In the data rows, 500 means zero.
Here are some points, each followed by its number:
[519 356 581 576 591 426 485 463 332 586 393 445 599 562 488 539 465 466 447 443 448 398 472 544 573 343 419 590 502 453 587 505 423 353 567 581 450 439 365] 0
[443 554 356 425 456 519 442 407 555 514 607 560 498 586 416 483 606 691 607 574 498 536 488 508 475 552 428 506 512 558 517 397 678 531 609 471 449 475 643] 1
[342 630 558 639 484 441 472 525 530 714 655 357 541 561 555 569 440 504 487 336 605 404 656 612 507 656 553 372 383 691 651 383 570 492 565 643 422 429 591] 2
[378 611 625 553 402 492 423 503 400 557 575 483 567 543 401 609 490 570 420 475 426 487 430 619 635 629 430 528 573 551 561 598 673 675 605 528 460 426 645] 3
[507 625 606 256 469 544 419 594 534 331 384 350 361 397 550 521 392 486 371 318 324 404 606 520 430 444 463 354 545 567 402 616 516 638 500 421 492 424 560] 4
[565 489 387 524 463 470 526 403 605 457 504 585 407 423 550 537 390 495 514 451 537 581 536 462 424 508 473 524 435 473 441 492 496 472 421 383 681 484 485] 5
[527 486 347 497 506 483 418 318 548 467 549 541 412 450 457 468 501 554 638 509 478 529 422 531 650 477 435 560 345 587 455 340 547 568 527 392 430 456 572] 6
[685 406 370 543 617 599 432 353 457 372 626 377 356 361 632 503 424 498 506 353 551 327 511 486 469 588 418 659 342 352 409 370 402 388 600 409 433 441 383] 7
[766 372 398 464 450 473 547 424 636 535 361 575 620 505 375 544 455 377 550 487 536 663 454 425 528 354 416 635 481 470 568 503 469 344 605 588 486 502 338] 8
[599 422 603 635 614 610 446 515 324 365 534 458 474 497 685 516 631 390 537 622 438 427 418 630 393 603 431 583 530 318 360 398 397 379 450 516 438 423 421] 9
[420 485 507 493 426 599 541 659 493 383 516 527 511 314 570 406 544 540 491 533 457 517 486 449 591 438 742 396 472 601 349 553 472 507 458 547 489 433 549] 10
[432 598 511 517 471 509 421 612 378 517 484 470 494 477 411 433 571 657 515 576 421 482 454 458 563 546 507 465 598 569 512 630 664 670 623 491 461 666 634] 11
[538 489 464 501 610 436 604 528 510 550 506 372 494 543 443 348 587 404 397 675 427 347 478 418 501 464 484 517 591 415 518 534 412 398 453 456 618 712 418] 12
[570 501 425 493 618 452 420 563 542 459 492 582 391 450 474 517 389 492 624 448 550 573 506 332 394 514 562 386 569 477 451 643 495 581 315 371 463 594 480] 13
[510 472 347 432 459 432 436 499 513 552 546 549 647 514 413 475 439 538 491 466 483 541 494 550 506 555 438 478 501 631 576 564 486 546 463 596 450 443 560] 14
[353 600 532 558 367 438 472 556 419 583 637 495 632 528 489 541 446 521 433 446 434 488 510 524 533 668 507 529 525 596 596 570 667 627 595 528 431 464 626] 15
[516 505 382 491 441 653 421 705 396 352 399 434 459 392 652 532 494 550 437 479 385 455 493 457 538 384 479 368 571 567 370 620 599 647 531 506 451 426 592] 16
[422 584 478 506 482 423 420 602 392 592 605 476 624 514 471 330 438 514 563 436 409 471 497 372 493 620 588 556 578 658 595 649 633 663 596 559 418 516 600] 17
[511 430 453 501 536 441 477 603 465 583 459 504 642 575 518 382 510 479 441 503 453 509 459 372 681 442 561 554 515 421 609 582 468 533 415 578 425 479 449] 18
[496 528 638 550 378 427 437 391 439 553 524 499 570 470 450 568 416 510 429 432 437 496 471 530 472 534 449 434 410 608 560 456 475 530 459 532 470 425 542] 19
[492 563 445 478 442 464 441 539 384 554 532 453 524 528 378 414 470 543 424 460 406 464 429 389 600 578 501 484 578 601 544 606 664 676 582 524 465 644 623] 20
[512 471 376 485 383 453 433 546 463 480 453 408 407 424 423 521 528 549 369 512 391 433 432 495 611 498 489 407 495 565 472 584 480 597 488 393 594 520 555] 21
[444 555 359 426 419 501 430 552 506 350 471 365 357 491 563 483 608 513 331 694 361 382 440 514 493 507 468 389 669 525 407 586 481 565 399 414 553 434 501] 22
[435 584 364 431 570 500 483 420 474 585 558 381 526 632 442 502 620 728 402 666 463 436 478 500 450 615 423 480 596 527 557 508 685 562 658 567 514 482 657] 23
[616 343 652 691 613 431 417 673 440 656 342 394 570 559 553 747 577 337 436 610 344 315 429 564 577 271 417 732 603 484 626 629 456 497 545 650 418 418 360] 24
[472 672 430 474 643 485 433 609 614 495 664 612 442 428 431 488 543 621 566 535 604 568 437 314 608 509 516 429 528 611 507 625 644 665 644 413 485 665 607] 25
[432 550 475 481 322 545 683 551 491 338 399 379 394 350 553 335 536 544 408 506 464 407 431 411 597 452 735 478 439 582 385 510 480 473 448 455 601 484 549] 26
[343 526 535 579 375 446 556 560 455 603 577 500 632 565 524 566 459 514 497 462 446 499 526 525 556 567 651 454 509 637 617 523 482 469 501 547 440 455 553] 27
[352 439 601 589 380 434 438 467 416 600 511 425 575 515 449 521 524 513 455 518 453 442 432 559 632 505 464 457 450 545 585 518 473 449 411 600 456 425 513] 28
[494 638 461 449 670 542 415 643 611 435 597 603 438 464 654 359 361 570 666 447 597 574 657 294 384 436 677 379 638 579 397 657 500 630 470 442 448 498 569] 29
[541 427 445 473 526 420 525 517 403 539 490 439 503 454 352 390 425 507 422 402 419 430 452 431 455 477 554 488 475 486 522 552 474 468 463 500 555 678 459] 30
[514 583 358 557 367 574 424 670 493 274 426 359 503 313 704 489 423 508 343 324 374 382 707 513 470 476 460 361 478 558 343 565 459 547 409 574 474 421 521] 31
[448 487 506 502 466 437 504 565 433 499 494 466 484 421 438 416 553 503 424 553 435 464 447 476 589 496 684 450 497 499 496 568 488 523 463 462 606 678 498] 32
[683 341 393 512 617 696 487 660 388 338 584 428 521 310 673 550 432 502 430 403 439 385 694 494 488 653 421 513 479 315 345 536 386 385 520 555 484 426 394] 33
[344 557 566 432 500 540 417 568 374 453 421 452 407 465 496 569 489 553 536 477 394 474 429 595 613 460 502 369 612 587 454 654 641 661 587 414 443 492 609] 34
[657 309 491 509 521 646 721 421 549 459 420 546 435 439 504 371 582 331 492 563 472 598 447 456 524 559 416 675 501 441 442 477 455 367 550 400 693 611 348] 35
[472 517 574 638 467 476 521 555 631 580 493 593 646 664 568 554 365 490 519 441 550 572 788 568 372 459 517 377 465 456 636 442 492 485 453 649 423 431 483] 36
[476 508 526 573 421 495 646 438 535 468 567 558 416 582 452 520 632 640 487 595 493 539 514 509 441 479 599 500 598 598 464 480 591 549 530 391 681 589 590] 37
[547 526 398 449 511 413 427 591 428 632 625 404 578 507 488 539 426 495 375 387 383 443 541 469 470 666 464 550 519 628 600 597 659 665 541 638 432 455 619] 38
[483 604 364 560 552 616 438 513 640 413 591 596 493 415 717 503 366 564 669 445 574 565 808 496 316 405 470 439 390 601 354 377 516 490 499 560 430 428 570] 39
[363 582 644 513 563 582 409 482 471 438 377 381 372 398 482 677 548 623 378 559 411 435 435 553 559 467 422 444 483 562 450 561 674 596 612 366 672 425 628] 40
[597 402 405 459 565 422 455 544 472 578 435 518 645 507 489 548 553 427 446 539 452 517 422 399 633 386 440 588 501 437 589 577 404 495 482 588 441 480 421] 41
[621 501 414 502 521 502 447 521 592 446 440 592 405 370 593 538 413 445 505 465 561 601 513 369 478 544 468 416 495 371 424 598 435 538 395 383 552 511 440] 42
[388 526 571 299 494 681 418 673 497 404 542 531 453 368 604 566 398 556 542 433 475 517 642 631 444 373 489 378 542 511 389 641 648 663 620 492 445 429 607] 43
[432 504 478 497 340 604 583 619 468 367 427 438 443 327 543 329 558 576 447 552 436 460 446 476 568 405 672 417 486 581 365 532 544 504 514 509 540 453 569] 44
[511 435 651 621 462 430 425 399 608 548 468 575 643 595 391 717 593 433 480 575 523 583 445 576 493 456 434 475 544 445 580 466 460 469 464 610 455 418 443] 45
[585 391 404 452 629 691 520 445 317 389 539 465 420 529 568 543 644 274 526 636 434 419 454 430 363 639 419 700 530 384 393 404 433 346 615 484 464 460 371] 46
[514 608 635 677 364 438 422 472 436 598 683 499 638 697 550 623 623 719 554 608 441 488 429 598 456 706 417 383 538 572 627 401 666 526 653 540 422 416 641] 47
[463 598 460 436 420 712 469 524 393 415 433 462 394 427 606 343 385 498 412 398 419 475 581 408 442 393 496 403 538 534 417 590 676 671 593 471 563 540 641] 48
[473 494 419 472 488 458 424 606 511 491 544 543 459 435 432 494 538 579 524 539 494 528 437 348 629 512 561 412 515 612 492 626 585 652 558 436 491 656 587] 49
[670 375 623 671 669 427 416 518 382 589 431 442 583 675 395 549 635 329 400 641 398 394 473 604 370 381 418 619 682 449 583 599 384 511 524 588 434 422 388] 50
[428 454 541 512 455 422 565 394 550 524 527 557 538 483 398 551 562 529 543 553 484 537 448 510 533 513 662 454 417 560 533 414 464 479 447 506 465 572 527] 51
[579 575 632 736 517 478 415 502 655 576 458 641 609 557 552 626 407 451 702 465 678 632 768 573 453 413 420 428 323 409 642 349 466 453 470 651 419 418 461] 52
[688 468 604 275 387 719 456 494 562 338 681 350 353 368 539 509 397 533 376 311 480 277 565 629 425 625 411 666 433 425 403 501 459 357 651 414 632 426 357] 53
[413 576 615 381 455 563 431 549 643 406 473 623 490 385 618 538 484 470 561 506 633 618 558 612 616 547 445 586 450 409 356 432 487 459 441 566 461 419 464] 54
[406 502 597 662 569 474 413 726 436 617 514 463 603 532 573 511 552 507 540 551 411 478 458 657 655 492 476 568 558 515 635 644 481 592 383 573 420 423 503] 55
New points follow, each followed by the numbers of its two nearest points above, looking only along the 2 directions in which the numbered points spread most, nearest first.
[559 456 624 328 558 463 424 315 411 459 503 510 448 394 512 588 416 503 610 434 439 497 495 630 428 514 427 584 318 444 440 354 480 468 353 457 435 430 473] 12 54
[442 448 369 410 542 425 425 537 566 529 466 577 567 644 494 500 658 420 511 610 530 583 537 495 343 458 430 516 681 486 539 599 436 543 368 528 462 482 450] 18 51
[419 515 436 489 383 466 585 425 403 517 471 427 475 620 420 468 648 675 493 663 475 460 548 373 413 520 545 495 537 622 506 405 614 509 601 461 469 672 595] 1 38
[345 492 548 421 396 521 586 379 510 435 538 534 456 450 517 569 479 550 469 502 481 533 437 529 587 453 582 541 472 563 436 460 575 564 524 408 595 494 582] 21 32
[515 479 502 555 501 465 616 454 481 421 507 378 354 566 523 368 653 462 418 717 443 389 528 461 481 513 619 479 634 458 442 531 485 427 380 360 715 601 471] 54 5
[526 638 575 632 525 469 499 358 626 458 555 636 366 552 563 557 641 538 615 583 687 608 500 590 386 493 579 567 540 530 432 426 470 466 425 342 498 470 524] 30 12
[752 389 423 476 615 434 489 517 410 579 391 496 625 605 438 505 378 478 453 401 439 478 611 402 341 323 419 660 549 466 591 560 444 401 571 545 453 514 367] 8 0
[494 437 530 543 547 424 460 297 607 549 494 569 628 600 417 505 595 463 643 576 506 565 448 506 491 473 592 398 470 464 577 353 481 479 378 598 420 528 469] 36 52
[341 497 574 636 409 451 423 469 449 676 578 389 566 590 544 535 499 531 528 460 542 414 497 659 530 569 541 380 358 634 635 353 473 539 401 655 423 426 536] 55 28
[606 546 648 416 421 450 425 448 656 482 407 632 425 427 442 699 423 406 539 483 640 642 447 594 487 495 421 561 389 380 486 440 397 438 472 381 558 427 430] 12 9
[353 656 620 497 633 432 419 367 601 518 661 662 541 533 395 553 481 605 707 507 722 598 426 600 584 538 443 444 391 625 529 369 528 496 499 485 419 426 565] 27 14
[673 357 421 484 531 467 632 490 490 508 465 526 469 462 363 517 448 457 481 470 457 540 440 447 510 475 431 596 467 392 505 483 394 404 521 465 621 632 388] 9 12
[448 595 582 577 431 486 486 421 501 467 428 373 387 526 434 522 597 632 345 679 532 414 470 630 478 481 481 518 543 605 470 455 597 565 590 364 601 470 591] 37 1
[509 450 570 469 588 477 503 423 503 530 510 356 454 464 426 568 519 430 457 461 573 314 425 606 599 473 427 621 380 394 503 403 398 364 574 419 472 529 382] 8 12
[571 412 633 697 495 550 417 514 568 409 499 556 480 507 716 662 649 476 602 596 484 545 426 539 358 531 433 537 532 448 360 388 481 418 406 528 438 413 472] 12 8
[614 364 572 511 602 437 426 504 462 540 466 523 564 634 392 552 345 457 440 401 446 523 579 611 334 408 424 597 635 420 553 595 405 493 554 532 477 479 378] 41 0
[526 405 477 535 567 462 728 569 340 644 419 439 573 619 611 319 371 519 400 377 458 412 818 408 378 370 500 415 425 385 642 444 419 453 431 597 420 442 439] 12 41
[573 364 406 464 534 426 536 467 497 575 405 531 650 574 516 547 577 386 522 565 464 543 423 479 525 358 433 451 455 424 609 416 386 399 505 607 423 449 404] 0 52
[546 468 496 479 406 469 737 472 666 509 356 596 495 613 331 354 341 379 513 437 582 664 572 428 442 446 428 601 552 406 513 470 410 404 562 466 572 697 376] 12 54
[436 597 475 474 486 430 681 437 617 494 497 643 465 594 342 337 357 490 599 447 717 625 551 407 414 493 667 496 492 490 511 433 492 459 398 415 494 720 495] 6 32
[566 410 447 479 613 424 422 582 462 539 492 407 497 609 307 395 344 515 440 351 358 403 556 401 328 485 574 486 670 485 518 623 478 569 460 490 463 689 463] 6 30
[431 482 636 588 434 441 411 503 480 474 501 516 458 474 439 644 584 534 473 577 451 513 459 601 503 488 432 429 577 505 464 556 466 510 440 447 684 434 531] 51 19
[379 481 524 414 540 523 459 415 398 400 498 504 440 397 576 514 458 504 604 470 438 489 503 508 586 503 638 470 381 495 387 355 488 517 340 500 428 462 499] 13 39
[339 493 514 429 422 463 644 472 526 482 555 556 420 438 433 495 399 549 511 439 489 542 491 503 486 496 658 471 436 598 484 498 530 505 512 405 699 616 568] 21 40
[561 410 337 386 568 436 450 559 342 624 403 453 603 552 593 476 401 513 409 405 449 437 684 536 416 355 425 473 405 403 626 462 384 428 483 584 423 422 414] 12 41
[583 394 372 541 676 554 424 596 464 366 578 387 377 478 681 522 367 546 364 336 367 366 661 487 435 579 430 434 600 335 399 605 394 532 490 439 497 438 413] 42 53
[386 416 496 458 434 438 615 524 420 494 486 413 447 425 399 404 405 500 441 380 447 422 472 482 456 497 665 473 451 498 489 521 483 423 391 420 689 679 487] 13 39
